Which row each row swaps with, under one turn or mirror
sud: [-18  11  19  10  10  -1   2  -1  -1 -11  17  12  -4  -5  21  11  -9  14
 -17   1  10  -4   4  -4   6 -14   5 -20 -28]
vened: [  5  19  13   4   4  12  21 -10  -6 -15   5   9   0  -8   9   4  -6   5
  -1   1  18   1 -15   7  16  -1 -17  -9 -14]
ziba: [-15   0  13  -4   6  -6   7  -4 -10  -9   8  23 -10 -18   7  -1   8  -3
 -11  14  11  13  -5  -5   5 -12 -15 -19 -20]
fepaz: [ -8  -1   8  10  19 -10   2  -4  -2  -8   9   3   6   6  17   1 -16  12
  -6   5   4  -4  19 -15   8  -4   0 -12 -19]
kure: [ -2  10   1  -4   1   9  15   0  -1  -7   8  -1  -1 -10  14   4   3   5
  -5   7   3  18  -6  -3 -12  -2  -2   8 -29]
lapos: [ -2  15   8 -14  13 -12  14  -1  -4 -21  12   8   3   0  15  -3  11  15
   1   3   2  -5 -10  -7   2 -16  -5  -1 -13]
bim: [-21   2  23  -2   4   3  13   3  -3   2  21   9   0  -7  17   1 -18   0
 -20   2  -4   2   1   8   6 -15  -4   1 -10]
dagug: [-13   0  23  -2   9  -7  16 -11 -11 -11  -3  21   7 -13  19   4 -11  -6
   6  16  14   3  -3   2   7   1 -14  -2 -27]
Buve: [ -8  -6   5   9   9 -11  11 -13   2 -17  13   4  -6  -4   9  -6  -1   5
   7   4   3  -1  -8   7  16   0 -13  12 -16]
Rogen: [ -3   5  27  -6  16  14  16  -3 -16  -8  20   6  -1   4  23   1 -17   7
  -9   1  -2  10   0   7   3   0  -6 -19  -5]
mevor: [ -6   7  11   6  -3  -4   7 -25  -5   2  21   9  -3   9  11   9 -13  -2
   3  18   6  14 -16 -10   7  -6 -13  -1 -16]
Bod: [ -2  15  -1  -4   1   8  20  -1  -3   2   4  16   8  -1   9 -13  -9   6
  -7   5  14  15   2   4  -2  -9 -14  -8 -19]
Lelu: [ -8   2   4   2  -8  -1   8  -6 -26  -6  15  10  -2 -14  11  -1  -7   8
  15  -3   6   5   2 -13   8  -1  -7   1 -17]
tafaz: [-12   7   9  12   5   0   1 -17  -5 -24   9  23   7 -16  20   5 -12  -2
  -5  11   8  -3  -1  -5  11   5   0 -10 -28]
Fusut: [ -1  12  16   1  -1  -5   9 -17   4 -12  10  14  -6   2  22  -6  -2   6
 -18  -1   9  12  -4  -6   2  -2 -10 -28 -18]
Tevaz: [  2  10  10   1   4  -7  11  -1 -13 -23  15   8 -17  11  29   2  -8   2
  -9   6  -2  -5   1 -10   5  -1  -3  -4  -5]
ligel: [  9   4   5  -3   7   2  12 -15   6 -17  18  11  -2   4  11  -7  -8   4
   3 -11   5  -9  -9  -8  -3  -4 -20   2 -13]
gubu: [-14   4  20  -1  14 -12   6 -18   6 -19  15  17   0  -8  14  15  -2  18
 -14   6   1   1 -12 -12   6   5  -6 -10 -18]
lod: [ -2   6  21   1  -3  -8   1 -20   7 -15  14  15  -2 -16  11  -6  -1   9
  -9   2   4  -7  -2  -6   2  -2 -10 -20 -18]
Gobez: [ -7   4   8  -2  -1   6   9  14  -5  -6  14   7  -4  15  12   4  -1  -5
  -3   7  -8  12 -10 -11   2 -12 -19   4  -8]
zifum: [-13   7   9  -2  32  -5   8  10  -3 -11  16  11   3   1  12   2  -4  -8
  -8  13  10   8 -11  17   1  -2  -6 -12 -18]
votur: [ -3   0   7   8  -7   3  10 -20 -24  -8   5   9   1   5   9   2 -17  -7
 -10  10  -1   5  -1  -9   6 -13  -3   5 -11]
zok: [-15  -8  23   5  10 -12   0  -7  -6  -6  21  -1   0  -4  19  -4 -19  -8
 -13   2  -8   6   2  -8  -4  -7  -3  -9 -23]
liku: [  2  -9  16   0  26  -8  -4  11   0 -12   9  14   3   1   3  10 -12   5
   2  -2   1  -7  -3  -3  10 -11  -8 -17  -7]
rof: [ -2  -2  17  10  28   9   6  -7 -28 -12   8  13   0  -2  10 -15 -13  -1
  -1   1   1   2  -8   3   1  -5  -5  -9 -16]
genev: [  0  10   6 -18   2  -1  -5   4 -15 -10  19  17  -4  11   9  10  -2   5
 -14  11   3   2   5  -7 -10  -1   0 -12 -23]
sizog: [ -5  -6  13  14   8   0   2   2  -5  -5   6  18  -9  -6  18  19 -27  -6
 -10   4   4  14  -8 -10  -3   2  -5 -13 -10]
fem: [ -9 -16  -3  -3  15  -8   9   5  -2 -14  16  16   1   3   6   6 -11  -8
  -5   7  10   8  -4  -4  14 -20 -10  -8  -2]
Zili: [ -3   3  18   6   4  -2  10 -17 -30  -4  12  13  -1 -11  11 -12  -6   3
  -5  10   7  -4 -18  -9   3   0  -7 -10 -18]
lugi: [-11  -3  20   3   3   1   7   2 -26 -12  14   7   5  -5  21  10  -2  -6
  -3  14  -2   0   5  -6  10  11 -14  -9 -25]
Vomi: [-10  -3  12   8  16  13   9  -8  -3  -3   6  23   6  -7  -3   6 -10   9
 -10   2  -2  20 -22   5  -4  -8  -8  -4 -14]
tos: [-10   5  27  -2   9   6  18  -2   1  -6  22   7  -5   5  13  -1  -1  11
   2 -10  13  -2   0   7   7  -6  11 -11 -10]
Bime: [  5   8   5   5  -4   9   9  -7  -4  -4   0  20  -7   2   3  -1 -16  -1
  -7  -6   3   9   3   9  -8   7   0 -12 -25]
laget: [ -8   4   5  -1   8  13  16  -6 -10 -18  23   7  -9   2   8   8   0   9
  -6   6  18   1   1   8  17  10  -6 -12 -20]
Tipe: [-10   3   5  -1  12   5   2   5  -6  -7  11   8 -11 -22  14  10 -10  10
  -7  12  14   7   2 -14   1   2  -8  13 -21]
Sevo: [  0  12   7 -12   8   3  16   9  -5  -8  17   4   5   8   1  12 -12  -6
  -8   1  10   9 -16  -1 -12 -11  -4   3  -8]
Lotip: [  4 -11  11  -2  17  -1  14   0  -4 -21  -1   3   8 -11  29   4   1   3
   1  11   0  14 -13  -7   7  -5  -2  -7 -13]
vemub: [  1  -1   5  -9  10  -6   7  -2 -15 -12  10   6   3 -11  11  11 -10  16
  11   5   8  15  -4 -18   6 -13 -14   3  -7]
nuv: [-13  17  10   2  13  21  16  -6   8  -3  17   7   3  -5   0  -1  -4   4
  -9   8   2   3  -5  13   1  -5  -3  -8 -23]
dum: [ -3  12  22   2  20  -5  10  -7  11 -11   8  13   1   7  15  17 -13 -12
 -13  11   4   9 -18  -5   6 -12 -10   1 -13]
Zad: [  3  12   9   7   7 -12   8 -10 -13 -20  -2  13  -4 -10  16  12  -5   3
  -9  22   9  -3   4  -8  -5  -3  -5 -21 -15]
rokud: [  8   7  18   2  22  10  18   2  -4  -8   9  22   3   0  23  15  -7   6
   2  -2  -6   1  -1   1  -9  10  -1  -5 -22]
lev: [  1 -10  20   0   4  -6   7 -13 -16 -16  19   4   2  -9   9   8 -17  -2
  -3   0   6 -10   3  -5   2  15  -4  -1 -16]
Gege: [  9   8  -2   6  20   8   7  11   3  -6  10   8  -3   3  12   1 -10  -4
  -5  12   3  21   9  -8  -4  -1  -1  -6 -17]
Fupet: [  2   9   8   4  11  -4  14 -16 -13  -1  12  15   1  -1   6  -9 -14  -4
 -18   9  14  -2  -6   6   9  -2 -23  -4 -25]
Seb: [  1   4   9  -7  16  -1   8   7  -8  -4  11  10   0   8  11   2   8  11
  -9   9  -7  -5 -14 -10  -7 -14   9  -5  -6]
Ginaf: [ -4   4  13  -5  -3  -5  23  -3   5  -3  12  12   4  -3  11  -4   0  -9
  13   9   2  22  -5  -3   0 -11  -7   5 -17]
zalem: [ -9   0  25  13  14   0   5  -1   2  -7  17   9  -1  -4  27   6 -17  -5
 -13   6   5  -1 -12   4  10  15   1  -9 -22]
Fesez: [  3   1  -5   0   9 -10  -1   0  -5 -23   9  13  -3   9  11  25  -2  -6
 -11   8   6   7  -3  -6  -2  -1   5  -8 -17]
sep: [-11  11   0   3   5  10  -1   6  11 -10  17  23   3   9   1   2  -9   4
  -3   0  -4   8 -10   4  -2 -19   0  -3 -19]
fenus: [ -4   9   5  15  21  14   3  -2  -2  -6   2   6   7  -6  -3   8  -6   2
  -7   8   2   9 -11  -3  -8 -20   5 -12 -13]
Gepa: [ -4  -1   3   1   0  -5   6   9   9   1  14  11   7  -8   5  11  -4   7
   4   3   7  12 -23   3   6  -9  -7  10 -21]
nogi: [  8   2  23   1   1  -3  17  -3 -10  -4  11  18 -11   3  21  -1  -7   2
  -4   3   1  -1 -14 -12   0  -2 -17  -7   5]
lom: [-14   6  20  -1  18   6   8   7   7  -4   9  10  -8  20   6   7  -8   9
   7   4  -2   2  -5   4  -2 -10  -5   5 -20]
sev: [-10  12  11  -7  14   5  14  14 -11  -8  17  12  -1   8  26   4 -10  -6
  -7   1  -3   7   0  -7  -4  -7   7 -15  -2]
fofi: [  1   7   9  11  -2   4   5  -3  -9  -2  10  10  -9   9  -6  -1 -10  12
  -3   3  -7   3  -1   9  -9 -21  -8 -13 -10]
Lef: [ -4  -4  11   2  16  -4  11  -1  -9  -7   4  15   1 -14  10   2  -9  -4
   9   2  30  11  -8 -13   3 -10   2  -4 -10]
poful: [ -6  14   5   4   3 -23   4  -7  -1 -11   4   8   5   4   8  18 -17   0
  -7   0   5   1   3 -11   2 -13   5 -13 -23]
betin: [ -2   6   8   2  30   3  11  -1 -17 -11  15   7  23  -3  10  14 -12  -5
  -3   1   9  -6  -4   4  -4  -8  -5 -15 -23]
Rigo: [ -5  10  18   5   6 -16  13  -9  -8  -2  16  16   9  -1  12   7 -19   3
  11  -7   1   6 -15 -12   2 -16 -20   0 -21]
sunup: [-17  -1  14  14  14  11  10  -5  -3 -10   8   5 -18   4   4   8   9   8
 -11   7  -7   5   1  -5   9 -15   3  -7 -13]
Kobu: [ -7  -2  15   5  22   6   8  -2 -10 -15  17  24   9  -1  14   7  -3  12
  -4  13  12  10  -6   2 -10   1  -3  -4 -42]
bet: [  7   0  -1  -1  24  -8   8   1   2  -4  10   9   1  10   4  10   0   9
 -15  10   0  -9   5   0   5  -9  -4   3 -19]
zode: [ -4  -4   0  11  -2  11   8  -1   2  -6  -3  25  -7 -16  11  -2  -9   6
  -9   0  10  12  -4  -3  -1 -20  -7  -1 -17]
furog: [-11  -6   7   2  20 -12  -1 -11  12 -12  10  14   2 -18   6   1 -12  -2
  -2  13   4  -3   1 -16   6  -8 -10  -5 -17]
zeko: [ -7  10  12  -1 -16  -2  12  -1  -1  -4  18   9  -1  -5  12  26  -5  18
  -4  -3   0   7  -8   5   3  -3  -6  -9 -19]
tobe: [-13   2  27   8  21  -2   6   1  -6  -6  22   4  -3   4  15   5  -7  -4
   9  12   2  10   7  -6   1   8   6 -10 -28]
zoguv: [-11  -6  17  10   7  -5  18 -15   8 -17  16  19   5  11  18  -2  -9   7
  -6   5   1   7 -13  -6   0 -20  -9   7 -21]
zigut: [  0   7  18   5  13  -1  11   8 -30   2  14   8   4  -3   7  21  -1  15
   4   8   5  -2  -9  -6   0  -5  -4 -11 -14]
Zetop: [ -9   2  22  -1  10   4   1   1 -10  -9  25  -2  -4   5  13  -9  -7  13
   5  -3   2  15 -20   4   7  -6 -14 -16 -24]
pomu: [ -1   4   1   0   3  -2   6   9 -37  -4  14  14   2  -4   4   3  -8   2
   2   6   3   9  -4  10   0 -15  -9  -5 -18]
mis: [  3  -7  11  -7  12   4   4  -5  -4   3  18  21   5   6  15  18  -1   2
  -3  22  -5   9   0   6  -5   6   5 -13 -18]
rotep: [  3  -4  22  -1   9   4   0 -12  -4  -3  13  18   1  -8  -3  14  -2   9
   3   2   2   2  -5  12   7   6 -11   2 -34]
niza: [  0  -6   0  15  14   3   0  -5 -10  -2  -2   5   8   0   0  11   0  13
  -3  -1  -1  17   0  -6   0 -15   4 -14 -21]
Viti: [ -3   2   8   7 -11  -1   5 -16 -17 -12  19  14  -3   9   2   4 -11  -8
  -9  -4   5   8  -8  14   6  -3  -8 -10 -21]
bezor: [ -4   7  14   5  -6 -13  13 -12  -6  -5  24   2  10  -5  12  -5 -10   3
  -1   4   0   8  12   0  16  -8 -10 -11 -24]

Fupet is swapped with bet
Bod is swapped with fepaz
Seb is swapped with Zili
ligel is swapped with betin
tafaz is swapped with sep
fenus is swapped with lod

